In the rows, 128 means zero.
name the system of each run
W, run 1 (8 x 20)
[[ 99 141 121  64 135 120 150 117 119 127 200 112 126 118 165 118 170 187
  140 123]
 [162  99 101 139 102 128  61 142 113  99 157  77 102 129 108 182 142 135
  130 101]
 [131 176 155  96 102 159  93  94 175 137 165 133 118 113 176 128 174  90
  123 134]
 [137 123 166 139 117 135 131 139  83 129 115 146 113  96  99 180 188 142
   78  82]
 [178 156 130 171 113 163  95 131 165 120  72 155 146 134 128 134 141  64
  129 150]
 [107 124 179 107 133 123 181 138 120 148  96 195 168 114 133  95 169 143
   98 141]
 [148  71 131 183 126 115 115 162 120 125  69 142 134 142  71 122  76 121
  133 138]
 [ 93 135 142 125 151 127 157 104 174 156 129 160 137 148 154  57  84 119
  158 163]]
Y, run 2 (8 x 20)
[[119  93 127 106  99  82 116 154  80 104 123  81 153 106  89 134  89 156
   83 150]
 [172 183 121 142 101 167 109 137 159 143 108 117 103 103 120 121  87  86
  157 177]
 [ 91 140 166 111 139 122 171 116 110 149 170 136 107  92 119  80 119 206
  129 141]
 [174 118  75 186 151 146 113 142 117 104 132 105 102 149 103 152 125 163
  180 108]
 [109 159 134 124 151 141 122  76 177 115 165 145 157 155 188  82 164 130
  142 137]
 [100  66 134 151 126  86  85 111 105  97 151  93 131 146 108 146 117 144
   85  85]
 [150 180 137 166 119 161  99 100 156 130  94 135 123 127 140 152 132  44
  105 120]
 [ 92 147 178 105 126 106 172 117  83 132 122 142 151  89 118 116 148 160
   58 126]]
U, run 3 (8 x 20)
[[ 97 182 186 126 118 136 130  78 152 140 123 150 143 104 152  86 127  93
   78 151]
 [122 106 125 175 141 111 126 124  71 113 140  91  93 115  77 153  98 176
  109  87]
 [151 207  83 147 147 153 141 105 146 108  95 123 160 146 163 133 130  77
  135 144]
 [113 120 162 107 105  98 138 142  87 109 128 116 163  86  97  96 118 186
   76 169]
 [171 123  75 160 118 141  73 137 146 109 132  79 106 148 115 149  86 105
  170 137]
 [103 183 178 114 121 143 140  87 161 144 144 146 138 100 151  64 120 128
  113 172]
 [127  90 115 177 150 112 113 121  95 103 163  93 101 133  90 131 111 201
  136  93]
 [142 182 100 152 148 147 115  88 166  99 115 132 172 162 178 122 152  81
  130 136]]
T, run 4 (8 x 20)
[[ 85  76 153  79 111  82 115 128 140 119 142 134 185 143 147  86 127 136
   96 156]
 [107  70 149 149 109 100 100 135 118 146 105 117  97 135  89 154  73  82
   98  99]
 [ 93 190 151 140 153 146 167  79 139 169 126 142  90 118 147 122 102  81
  118 106]
 [128 160  94 146 176 124 196 128  68 113 116 123 138 124 115 144 143 182
  125 104]
 [166 162  53 115 124 128 116 141 134  87 115  86 176 148 150 137 119 110
  150 169]
 [114 118 145  49  79 107 105 145 122 127 173  94 137  92 133 112 125 153
  108 172]
 [148  97 149 156  95 143  77 142 128 148 149 106  53 104  82 152  97 128
  142 110]
 [123 173 158 161 150 171 129  78 168 149 166 158  89 125 153 100 156 137
  153 111]]
E, run 5 (8 x 20)
[[141 156 110 177 147 157 100  90 186 129 119 137 120 166 156 116 111  70
  164 127]
 [ 81 111 144  64 145 101 192 137 101 151 145 156 142 126 149 125 166 160
  115 108]
 [160 114  81 158 118 126  75 132 119  97 114  81 122 152 116 188 116  83
  123  98]
 [125 168 156  78 114 148 155 131 165 154 111 175 158 113 164  94 152  96
  129 175]
 [131 101 127 110 108 112 129 161  70 133 144  90  86  93  80 175 117 164
  111 103]
 [173 182 116 181 133 177 108 113 174 125 107 140 120 134 137 110 121  94
  167 155]
 [103 103 144  83 141 110 186 155  99 145 150 155 137 111 123 104 159 206
  136 132]
 [160  87  88 184 128 127  65 129 138  96 130  91 113 163 108 155 102 115
  152 107]]
W, run 6 (8 x 20)
[[ 99 138 135 121 164 135 171 104 104 145 178 136  89 123 142 142 173 180
  139  71]
 [170 123  67 158 136 138  91 132 130  94 118 103 133 166 138 186 153  98
  148  93]
 [107 141 137  50 106 121 126 122 152 134 138 144 169 133 186 133 179  86
  105 139]
 [135  91 160 114  87 113 112 167  88 143 103 121 106  94  80 175 122 113
   82 113]
 [155 185 149 148 111 173 124 124 166 159 102 149  97 101 124 109  99  80
  150 166]
 [129 139 146 134 160 138 202 147  95 147 113 179 127 108 113 115 166 191
  137 120]
 [171  80  84 173 140 130 104 162 145  99  92 137 155 170 113 123 121 135
  175 144]
 [ 80  87 149  74 129 104 131 121 170 146 160 155 154 156 170  76 133 131
  142 147]]
P, run 7 (8 x 20)
[[134 143 169 122 110 139 118 125 123 117 171 126 130  80 112  78 146 211
  122 170]
 [166 125 138 171 120 156  73 120 167 100 160 127 127 124 120  83 141 178
  163 164]
 [114 142 168 174 142 142  98  71 172 108 152 151 150 137 150  65 145 146
  119 142]
 [121  96 147 207 145 117  77  85 137  89 136 126 142 157 116 110 131 145
   99  99]
 [131 170 119 196 146 125 102  76 127  80 104 107 166 145 131 126 116  99
   82 122]
 [107 148 134 166 141  99 141  99  76  90 113  97 158 115 101 126 106 156
   58 121]
 [156 163  88 152 121 120 120 133  88  84 115  67 148 107  96 130  85 157
  108 162]
 [122 182 128 108 118 122 147 116 110 111 152  88 146  87 121  82  92 176
  114 187]]
U, run 8 (8 x 20)
[[106  77 118  70 128 116 145 155 143 171 127 155 107 158 153 165 144  82
  154  91]
 [ 97 100 140  56 127 118 169 154 124 181 136 159 104 131 151 160 154 102
  136  95]
 [122  97 109  66 132 125 170 170 110 167 131 147  99 137 139 179 160 121
  159  90]
 [132 113 115  53 121 135 167 175 130 165 123 164 124 133 155 160 176 111
  163 119]
 [133  73 133  62 112 128 149 187 130 167 134 163 110 128 132 150 167 138
  165 122]
 [136  81 128  83 122 142 140 172 155 175 130 173  99 144 144 149 161 109
  184 113]
 [111  80 155  87 134 132 161 157 145 180 132 191 105 137 143 132 167 125
  161 104]
 [116  62 125 102 146 122 156 164 130 164 119 175 110 160 137 159 164 118
  159  81]]
Y, run 9 (8 x 20)
[[137 153 163  98  92 133 156 161 113 152 102 136 128  70  97  98  97 138
  115 190]
 [158 129 117 137 128 141 157 173 114 144 121 128 100  97  87 104  89 187
  177 168]
 [139 133 101 145 162 149 147 129 159 133 155 138 114 146 140  77 114 179
  207 153]
 [ 97  86 103 150 165 110 113  96 149 115 181 114 119 177 146 101 114 163
  166 102]
 [103 120 112 165 152 124  90  74 155 117 151 110 112 177 157 148 122  82
  125  72]
 [ 88 154 149 126 137 114 128  76 113 124 134 120 133 133 153 162 153  82
   61  74]
 [143 160 125 118 109 120 130 136  79 109  94 109 150 105 118 189 156  96
   62 107]
 [164 175 136  85  85 140 132 160 112 116  99 126 167  83 127 137 157 121
   96 182]]
C, run 10 (8 x 20)
[[154 187 139 193 156 171 161 113 123 134 115 152 103 102 104 103 125 165
  149 135]
 [136 143  97 154 171 132 163 123 134 102 131 138 164 148 137  73 126 195
  171 159]
 [120  77  97 108 127  95 111 149 140 103 145 103 167 154 129  81  89 167
  155 177]
 [101  88 137  95  92 104  75 123 164 141 159  94 111 135 132 107  66  93
  133 155]
 [ 87 139 155 129 122 125 100  76 140 153 173  97  71 122 137 143  97  88
  107  88]
 [112 174 112 164 160 132 131  71 109 108 139 104 120 142 145 166 148 108
   94  65]
 [136 172  95 117 141 117 154 121  85  83 108 112 188 130 148 157 172 133
   84 122]
 [169 145 120  92  87 126 124 175  95 103 100 111 170  89 109 144 147 142
   99 178]]
T, run 11 (8 x 20)
[[124 172 114 101 127 120 141 109  84  97 143 101 157 114 150 171 184 138
   75 100]
 [182 164 109 120  87 143  94 152 105 101 105  97 143  98 115 183 160 103
   97 139]
 [164 173 169 100  78 162 112 147 138 140 129 137 120  66 120 119 155 131
  115 179]
 [172 114 165 164 111 159 117 163 130 135 118 160 103  91  80 104 138 183
  154 155]
 [148 113 143 177 142 153 110 122 184 128 121 171 137 150 131  65 124 144
  177 161]
 [ 90  61 151 144 152  95 131 117 146 118 133 163 167 166 133  72 127 165
  128 132]
 [ 91  69 124 157 144  88 109 109 138 123 101 130 149 180 127 127  83  79
  105 100]
 [ 65 148 143 111 146 100 163  86 117 151 118 127 132 137 148 132  93  73
   79 101]]
Q, run 12 (8 x 20)
[[125 149 121 142 129 118 109 101  80  89 163  79 124 110 119 168 157 164
   80  88]
 [178 178 111 151 111 158  76 111 142  79 127 108 161 126 146 147 178 111
  110 139]
 [135 122 167  86  80 119  88 136 122 102 156 120 162  93 131 121 182 159
   82 156]
 [165 120 175 181  87 146  65 132 132 112 120 122 112  93  79 122 121 136
  100 146]
 [122 168 195 160 128 148 134  95 142 125 123 168 148  96 125  71 153 154
   96 156]
 [128  98 147 187 149 111 133 126  94  92 118 138 156 127  86 103 136 205
  101 124]
 [143 135 112 181 143 121 112 112 149  84  88 135 197 157 130  80 106 125
  122 172]
 [ 83 109 138 103 122  76 135 115 109 106 130 106 182 126 127  84  88 148
   78 163]]
C, run 13 (8 x 20)
[[150 206 150 124 112 157 135 111 141 119  97 153 166 101 150 119 169  97
   92 160]
 [143 137 161 143 122 133 150 144  83 118 135 133 127  74  85 110 151 213
  105 144]
 [178 139 128 188 123 156  93 132 165 104 100 145 155 133 114  84 118 134
  155 180]
 [ 85 119 168 104 134 115 148 111 149 141 163 148 140 118 140  49 110 179
  133 168]
 [120  77 127 188 133 107  80 111 133 108 142  97 112 151  92 108  66 145
  133 121]
 [ 80 154 131 120 142 112 125  72 165 133 133 121 150 156 171  94  87  70
  109 137]
 [ 86 130 122 124 138  89 144 105  71 118 151  75 116 115 108 151  92 148
   78  94]
 [158 192  85 148 121 139 108 111 123  99  96  85 148 129 136 160 107  67
  105 137]]
E, run 14 (8 x 20)
[[105 175 120 135 155 120 168  98 142 114  99 141 187 142 154  70  98 121
  118 172]
 [ 89 108 104  92 126  77 136 126  84 104 155  68 148 123 119 125  84 164
   99 136]
 [123 175 111 138 120 135  83  78 167 110 156  79 128 137 157 107  84  87
  127 154]
 [ 83 169 153  74 131 121 157  92 116 138 187 118 125  97 161 111 156 163
  102 125]
 [149 160 103 160 127 137  83  96 108  81 159  74 122 126 130 170 156 139
  103  94]
 [142 171 154 121 117 149 114 107 155 100 131 156 183 117 164  97 197 137
  105 159]
 [133  87 167 125  91 108  89 143  92 103 149 110 135  94  92 141 158 177
   78 123]
 [154 144 173 201 111 156  70  99 165 114 110 144 126 117 109 100 120 107
  108 147]]
P, run 15 (8 x 20)
[[100 128 152  97 115 122 145 127 102 172 122 126  80 109 121 183 118  75
   93  79]
 [155 152  91 111 137 148 169 160  91 151 117 121  85 115 121 198 149 118
  152  88]
 [138 146 102  62 139 134 196 171 109 146 112 157 150 123 150 140 171 142
  155 141]
 [140  63 130  69 101 117 136 197 136 152 114 162 144 130 122 123 141 137
  160 158]
 [137 108 157  99  94 150 110 153 181 179 115 163  99 123 133 117 111  70
  162 155]
 [104 109 172 137 142 146 144 117 152 188 137 175  59 132 128 132 129 103
  151  84]
 [133 114  96 158 173 145 153 127 138 146 114 160 104 175 144 165 153 104
  173  69]
 [106 114 102 104 161 106 177 135 121 133  86 163 177 173 161 146 153  89
  120 103]]
Q, run 16 (8 x 20)
[[143 112  74 138 123 107 122 155  85 112 104  73 117 136  96 182  77 106
  125 111]
 [130 211 105  79 118 149 147 115 148 141 131 109 132 113 172 128 119  78
  136 163]
 [122 123 121  84 112 119 134 145  82 136 184  83  83  93 113 162 140 182
  129 107]
 [181 166 107 165 123 180  85 117 168 123 146 118  89 130 138 143 146 112
  175 126]
 [104 108 165  76 119 131 122 119 150 136 186 157 133 125 167 107 200 166
  133 123]
 [153  53 145 181 114 130  67 144 137 125 124 139 101 145  91 152 135 127
  136  94]
 [115 139 176 132 128 143 132 108 174 149  95 195 156 139 158  97 155  78
  113 139]
 [105  69 158 132 134  95 163 157  77 138  99 155 136 120  85 142 130 157
   90 100]]

runs to name
run 17 (2 x 20)
[[163 140 120 150 130 152 118 137 109 108 174 109 100 101 106 125 160 217
  159 129]
 [161 132 124 167 137 157  81 107 166  94 168 135 136 146 145 101 179 172
  164 133]]
 => Y
run 18 (2 x 20)
[[158 119 116 226 157 147 101 110 152 103 100 146 135 165 113 111 117 128
  151 121]
 [101 128 170 174 142 111 129  92 141 113  89 163 182 140 126  77 114 114
   78 144]]
 => U
run 19 (2 x 20)
[[136  44 112 176 146 105 112 151 106 106 110 133 132 162  89 148 124 156
  136  90]
 [114  94 140 144 137 123 120 123 182 141  85 176 161 173 146  90 105  71
  140 147]]
 => E
run 20 (2 x 20)
[[117 101 170  95  98 106 124 148 132 124  85 165 191 123 132 115 152 100
   76 159]
 [126 108 164 135  87 113 102 144 103 140 102 105 104  91  75 145  73  99
   79 136]]
 => E
run 21 (2 x 20)
[[164 171 131 119 115 139 155 155  96 103 107 133 170  85 111 104 151 182
  114 184]
 [162 105 124 153 103 125  85 149 123  95 145  96 133 106  86  97  99 189
  143 176]]
 => E
run 22 (2 x 20)
[[160  90 123 202 147 150  92 129 165 123 101 163 119 171 116 133 138 108
  164 102]
 [ 74 103 147  90 158 105 180 120 142 151 123 180 160 157 165  96 148 125
  125 123]]
 => C
run 23 (2 x 20)
[[146  77 122 107 123 136  99 150 134 126 154 146 120 150 145 173 210 135
  146  83]
 [158  83 152 117  93 147  83 159 171 145 104 171 129 142 135 149 167  73
  140 126]]
 => Q
run 24 (2 x 20)
[[130 145 122 192 149 122 133 107 105 100 126  98 130 115  89  86  70 183
  123 150]
 [109 169 105 154 160 117 136  77 137  87 150 101 171 147 154  73 105 158
  125 154]]
 => Q
run 25 (2 x 20)
[[160 150 153 215 140 164 114 110 114 124 117 139  88 104  86 139 138 151
  123  97]
 [136 169 140 176 166 147 156 100 124 100 113 167 172 130 139  97 183 170
  113 128]]
 => Y
run 26 (2 x 20)
[[144  78 149 149 144 140 142 158 142 141  93 204 144 152 125 128 187 138
  148 108]
 [119  59 131 131 143 106 139 155 147 130  81 186 179 176 136 113 145 110
  135 129]]
 => Y
run 27 (2 x 20)
[[106 164 169 117 148 138 191 115 119 148 103 190 154 112 146 110 177 133
   98 124]
 [161  86 111 179 133 116 128 168 101 106  57 140 158 145  80 145 107 123
  119 129]]
 => W
run 28 (2 x 20)
[[ 84 101 168 175 152 107 150 105 117 154 103 148 104 132  94 106  64 116
  103 106]
 [107 162  96 178 183 125 176  93 127 133 102 125 127 157 130 108  66 109
  146 121]]
 => W
run 29 (2 x 20)
[[126  78 118 183 170 117 127 121 110  99 131 145 142 167 119 140 170 174
  130  73]
 [124 132 108 127 132 120  97 102 162  99 108 133 185 175 176 134 151  61
  106 127]]
 => T
run 30 (2 x 20)
[[122 138 120 130 165 139 202 149 134 172  82 182 122 143 129 111 108 114
  172 132]
 [102  69 108 103 155  89 184 164 111 139 106 155 161 159 123 104 105 159
  152 137]]
 => U
run 31 (2 x 20)
[[133 178 126 136 144 152 183 134  99 159 138 120  73  86 101 123  95 171
  158 134]
 [164 159  68 161 163 157 135 125 144 110 143 111 119 149 141 114 120 159
  200 141]]
 => C
run 32 (2 x 20)
[[154 208 115 151 122 163  99  88 151 113 125 106 124 124 155 150 139  69
  116 126]
 [128 170 148 102 126 127 167 130  87 115 110 148 171  98 137 146 194 147
   74 124]]
 => W
run 33 (2 x 20)
[[ 93  95 109  95 121  77 136 139  95 117 147  77 142 125 109 110  62 163
  114 152]
 [119 154 110 124 115 126 101 105 135 127 180  62  91 111 124 104  58 142
  147 157]]
 => W
